In the rows, zero is written as 128.
The rows of M fall into several groups, which share some directions, and each row is roughly a mix of its group's hidden directions, except some rows that fit no group.
M, 102 rows:
[[132 126 133 129 180 113 158  99  97 119]
 [181 120 132 100 136 131 143 156 100 145]
 [100 145 102 157  92 135 105 123 164 125]
 [148 105 152 139 160 113 165 146  91 125]
 [187 138 118  91 136 131 137 147 115 141]
 [125 129  81 165 118 109 130 118 117  89]
 [176 127 142  87 130 142 113 156 110 140]
 [114 133  86 169 127 116 130 114 144  88]
 [161 148  88 120 113 146  89 118 150 124]
 [178 102 127  90 113 127 123 159 123 129]
 [ 92 142 152 107 116 147 113 125 141  79]
 [ 83 149 137 150 123 141 116 111 175 134]
 [140 145 165 106 115 149 109 122 142 177]
 [113 121 110 143  77 139 104 162 150 118]
 [160 118 128 152 164 161 132 139  89 123]
 [157 157 159 113 135 173 119 121 114 152]
 [ 97 135  95 100 144 108 122 134 175 130]
 [137 141 139  71 147 124 133 135 147 166]
 [129 144 139  75 112 116 117 124 171 145]
 [164 122 148  97 116 140 107 161 134 163]
 [104 147 122 150 120 114 139 120 161 181]
 [134  96 138 180 121 121 133 130  89 109]
 [138 159  96 117 100 157 102 135 161 112]
 [ 83 144 139 142 100 130 105 128 171 134]
 [178 105 119  85 140 112 135 135 125 146]
 [ 88 137 151 155 129 155 123 123 173 139]
 [ 81 120 165 121 145 145 113 128 164 129]
 [182 123 108 127 110 118 139 144  88 140]
 [153 140 131  98 182 126 137  98 143 131]
 [104  95 141 178 121 129 137 132  96 108]
 [112 119 184 117 138 128 151 133 108 162]
 [150  90 117 116  98 109 115 173 121 115]
 [113 138 105 142 123 129 118 127 193 106]
 [169 110 139 103 163 115 149 131  95 143]
 [178 132 106  82 117 115 111 137 126 129]
 [163 120  81  99 129 134 107 144 122 101]
 [144 124 121  66 128 130 111 117 141 161]
 [ 85 119 107 176 144 113 138 117 137 109]
 [ 91 153 101 128 146 111 149  89 142 110]
 [143 148  97 122 121 120 110 117 187 114]
 [102 155 134 185 135 139 130 112 105 119]
 [130  93 155 158 152 132 149 137  92 105]
 [114 130 179 137 138 129 148 112  97 164]
 [127 100 126 120  94 128 125 172  84 125]
 [111 127 132 133 171  96 162  92 115 120]
 [171 140 100  98 108 133  99 114 147 108]
 [ 96 137  90 124 122 113 117 137 181 124]
 [110 130 165 101 152 143 107 132 172 140]
 [ 75 134 119 175 121 114 132 112 128 116]
 [124  86 126 126 111 110 147 162 148 166]
 [154 127 163  85 138 119 137 129 103 162]
 [116  96 144 137 143 147 162 156  89 112]
 [129 144 127 108  97 151  88 145 167 144]
 [186 124 122  97 104 137 110 121 126 106]
 [ 84 128 135 121  93 148 103 146 156 148]
 [167 146 131 160 116 148 116 102  89 124]
 [116 103 118 138 161 118 158 132  86  97]
 [ 83 143 129 136 130 125 114 119 185 131]
 [135 111 121 113 185 132 149 121  96 106]
 [114 110 150  73 118 149  96 129 132 112]
 [ 95 157 153 152  98 155 107 119 147 142]
 [114 154 165 143 125 140 123 101 159 166]
 [169 111  93 109 115 107 126 147 160 111]
 [146 134 140 131 149 122 141  97  69 144]
 [133 151 141  79  92 102 133 110 118 145]
 [168 121 160 116 102 153 120 121  99 101]
 [146 137 106 115  98 131 105 129 161  81]
 [127 162 151  86 101 129 126 103 148 153]
 [172 119 110 121  88 138 107 119 134 162]
 [ 91 140 140 176 108 157 115 116 142 140]
 [ 77 126 119 174 123 123 124 122 156 116]
 [ 87 121 126 179 143 127 149 115 118 105]
 [138  86  98 141 156 108 132 159 121 102]
 [ 90 150 141 153 122 151 114 113 173 137]
 [ 90 141 133 118 123 120 102 135 185 134]
 [173 128  85 120 103 121 108 123 153 141]
 [162 131 122 111 184 138 151 111 110 131]
 [157 146 140  71 141 134 129 117 151 149]
 [116 102 172 105 147 118 137 144 120 170]
 [131 128  94 130 167 110 143 113 152  86]
 [123  89 148 168 117 119 136 140  85 130]
 [129 151 105 119 104 137  98 118 160  84]
 [120 113 143  62 118 133 118 137 152 117]
 [158 111 115 127 134 111 152 127  69 117]
 [ 79 120 128 172 113 136 117 115 138 101]
 [182 120 133  88 142 133 131 143  99 134]
 [161 165  96 110 108 128 102 118 157 133]
 [122 172 149 103 128 136 139  83 136 153]
 [ 87 158 125 158 104 147 106 114 143 106]
 [100 137 109 168 107 129 119 126 174 109]
 [ 81 121 130 161 148 120 145 100 127  96]
 [151 100 147  83 157 114 151 145 113 133]
 [162 137 129 105 158 125 149 114  78 132]
 [175 116 126  81 152 118 133 125 113 145]
 [142 138 111 103 167 139 120 116 178 113]
 [ 93 143 135  92 119 132 112 130 167 161]
 [162 156  94 107 141  98 148 101 120 133]
 [117 146 135  98 112 140  94 134 175 154]
 [107 128 129 132 175 115 166 100 119 101]
 [ 85 133 146 174  98 145 126 133 132 113]
 [174 118 138  85 114 131 114 159 112 136]
 [137 117 148  62 143 128 129 135 131 103]]
Which row in each list fits none of the groups? There is exactly one, and every other row fits one group, some only roughly.
  K366: [144 124 109  75 144 108 130 137 159 102]
  K60: [141 114 167  87 143 124 145 143  98 155]
  K352: [172 111  94  95 139 104 133 143 145 139]
  K663: [151 110 145  88 140 107 147 145  86 136]
  K647: [129 167  96 104 108 134 105 117 168 129]
  K704: [157 104 107 126 166 114 145 140  86 112]
  K671: [114 154 117 122 104 145  90 123 178 126]
  K267: [104 122 158 166 154 136 168 117 112 141]
  K574: [160 104 140 124 149 114 161 142  82 137]
  K318: [128 128 168 143 148 143 143 115  77 148]

K267
  K687: [175 117 127 123 145 116 160 136  83 128]
  K179: [ 96 163 142 113 142 133 116 108 174 144]
  K62: [134  89 165 133 130 127 160 158  97 129]
  K82: [161 112 150 104 166 135 156 150 102 129]
  K825: [105 115 147 140 150 120 167 113  88 102]
  K47: [153 140 142  67 134 125 114 140 149 146]
  K405: [104 124 149 131 101 151  86 143 165 138]
  K625: [172  92 115 113 116 117 133 157  96 116]
  K789: [123 151 120 172 133 112 135  78 107 131]
  K601: [ 88 157 102 127 109 123 113 101 165 127]
  K504: [ 94 148 146 136  77 132 113 117 156 140]

K825
  K149: [106 126  98 177 129 125 136 115 104  92]
  K221: [ 98 147 108 148  85 126  98 108 154 130]
  K982: [137 109 167 165 120 135 151 143  88 130]
  K586: [141 115 133 104 185 123 152 119  98 118]
  K345: [162 118 142  72 138 114 134 145 107 142]
  K376: [119 144 136 105 113 153  89 139 176 138]
  K281: [ 86 129 107 165 122 116 137 149 154  98]
  K679: [101 136 106 158 125 123 113 131 186 134]
  K960: [ 84 146  98 153 103 134 124 107 142 101]
  K660: [ 96 152 138 128 148 143 112 115 183 139]
  K757: [153 117 107 101 164 100 160 113 106 120]

K679
  K938: [104 106 154 134 165 112 171 129 103 122]
  K717: [ 95 150 152 160  98 161 110 111 119 123]
  K242: [129 142 129 121 165 126 151  94  85 102]
  K770: [122 125 158 138 173 124 155 123  84 136]
  K988: [122 150 153 106  91 144 101 134 165 150]
  K816: [136 171 157  92 128 146 122 102 129 156]
  K987: [145 124 129  90 181 110 146 125 112 148]
  K316: [128 113 129 120 179 108 164 118 102 106]
  K942: [132 108 164  84 152 130 142 133 102 155]
  K707: [153 122 130 130 172 124 167 121  94 105]

K242
  K673: [ 69 148 131 127 115 140 111 126 159 108]
  K141: [ 91 151  95 167 114 125 112 117 156 134]
  K155: [134  98 173 112 149 126 156 149  97 125]
  K299: [127 123  89 134 104  95 126 145 157  90]
  K524: [123 111 130 136 141  94 163 128  76 115]
  K808: [147 110 154 108 106 141 115 167 117 168]
  K885: [129 128 143 101  99 148 104 158 169 149]
  K577: [193 136 108 124 140 120 141 128 103 116]
  K8: [181 132 129 101 101 148 112 143 105 143]
  K222: [155 107 131  77 156 132 135 149  99 127]
  K997: [181 130 141 104 111 149 129 135  91 142]
  K166: [134 124 161 134 162 129 153 123  76 140]

K8
  K118: [179 129 127 106 162 119 138 116  92 128]
  K386: [ 91 126 113 179 146 139 139 113 131  99]
  K738: [134 111 149 116 159 120 156 127  72 132]
  K347: [111 122 114 158 167 112 158 107 109  98]
  K865: [ 85 146 100 156 109 127 112 127 167 128]
  K483: [ 84 162 141 156 105 140 108 103 123 132]
  K680: [ 82 146 133 165  98 148 112 117 140 114]
  K419: [ 99 152 134 172 129 138 124  95 163 133]
  K473: [ 72 137 128 159 112 121 115 123 162 124]
  K365: [136  96 130 152  83 131 113 166 107 118]
  K697: [126 109 140 111 164 102 166 129  89 118]
  K492: [160 106 157 120 152 125 153 131  83 143]

K483
  K767: [ 97 151 113 147 100 139  97 110 164 113]
  K46: [144 121 126 113 168 113 174 122  92 127]
  K94: [163 147 131  97 108 148  93 125 141 161]
  K771: [147 108 167 121 145 129 152 129  84 154]
  K153: [ 95 145 119 141  98 134  91 114 170 126]
  K51: [136 122  93 150 148 112 142 114  83  98]
  K276: [191 121 133  98 139 128 130 127 107 108]
  K134: [100 149 129 164 133 142 121 103 177 129]
  K617: [172 115 119  85 117 120 115 152 108 151]
  K642: [107 103 146 122  86 122 131 178 124 135]
  K556: [101 129 117 158  86 155  99 138 144 107]
  K283: [157 130  84 104 132 106 120 137 169 116]
  K949: [ 91 138 143 187 112 144 128 128 115 122]
  K395: [ 63 131 138 137 124 134 117 114 160 124]
  K192: [161 115 133 117 163 115 166 132  88 127]

K617
  K645: [135 139  82 106 152 101 123 130 163 104]
  K986: [170 107 138  74 148 118 136 137 122 125]
  K740: [105 166 100 142 112 139  97 106 156 110]
  K292: [172 124 115  73 121 126 112 124 140 113]
  K553: [ 94 157 149 164 107 156 110 109 127 115]
  K33: [134  94 172 136 125 127 157 151  92 124]
  K319: [109 150  77 151 124 115 112 120 165 123]
  K604: [167 129 140 113 117 133 135 132  67 133]
  K594: [ 91 143  91 163 132 110 127 138 161 115]
  K940: [127 146 140 168 124 156 133 111  76 131]
  K243: [120 125 118 156 154  98 161  95 101 108]
  K688: [172 108 133 102 148 116 144 130 104 166]
  K430: [166 104 122  83 125 120 113 165 141 126]
  K629: [105 144  89 155 109 120 113 131 171 109]
  K856: [137 127 158 120 150 120 164 143  85 158]

K856
  K718: [161 122  86  93 140 115 120 142 142  97]
  K875: [ 80 151 139 164  95 134 120 110 138 133]
  K438: [119 146 126 149  86 161  91 130 151 146]
  K659: [174  97 116 120 133 123 139 150  86 117]
  K926: [ 90 134 125 146 152 138 120 120 185 128]
  K9: [ 92 138 122 168  87 142 112 131 154 124]
  K371: [102 127 103 155 158 101 158  99 111 112]
  K511: [170 135 133  89 153 127 150 112  95 136]
  K778: [ 84 140 134 143 116 135 107 125 179 113]
  K161: [142 122 155  82 143 120 133 147 132 173]
  K908: [ 75 134 124 178 117 126 133 137 144 131]

K778
  K500: [145 117 136  83 102 134 111 168 151 142]
  K523: [136 116 126 128 164 108 158 116  77 113]
  K174: [167 107 155  89 106 125 132 139 106 151]
  K828: [179 113 134 119 137 120 149 147  86 142]
  K354: [164 119 134  85 165 118 141 124 100 142]
  K353: [ 85 129 118 176 134 135 135 119 156 103]
  K200: [122 138  92 161  73 128 110 125 123 122]
  K436: [167 147 155 100 116 154 121 131  93 148]
  K811: [135 141  98 142  69 134  99 136 136 137]
  K871: [ 92 152 110 185 125 126 126 118 140 120]
  K446: [ 94 153 149 139  98 163 104 104 120 114]

K174
  K935: [172 119 150 105 148 132 151 144  88 134]
  K913: [185 122 123 116 148 119 152 139  94 128]
  K381: [142 125  75 113 122 106 119 136 172 129]
  K893: [169 122 106  83 106 119 109 155 132 126]
  K955: [ 98 118 137 174  92 145 108 148 143 123]
  K490: [134 118 139 115  78 133  95 168 143 130]
  K581: [ 74 127 153 114 127 135 112 128 165 149]
  K337: [100 129 165 158 149 134 151 128  88 140]
  K406: [148 112 130 131 149 108 170 127  77 128]
  K695: [139 104 173 100 150 132 150 143  94 124]

K935
  K257: [154 116 148  96 131 103 144 134  80 145]
  K751: [125 146 124 134  93 154  92 131 173 143]
  K203: [180 129 130  83 156 138 136 129 123 140]
  K42: [ 85 133 122 136 114 117 117 123 186 125]
  K409: [148 116 153  81 169 121 144 136 106 122]
  K648: [109 152 168 114 130 140 127  95 158 160]
  K223: [124 156  91 114 116 128  98 116 168 101]
  K184: [133 130 106 161 135 100 153  96  93 105]
  K798: [168 131 119 115 162 104 163 115  98 127]
  K783: [127 150 107 136  93 152  89 129 164 112]
  K999: [153  88 105 120 143 100 139 154 101 107]
  K520: [ 82 116 117 169 117 122 110 147 156 114]
  K314: [ 97 116 116 174 143 129 145 119  94 100]
  K168: [158 116 116  89 180 113 140 134 126 124]

K648
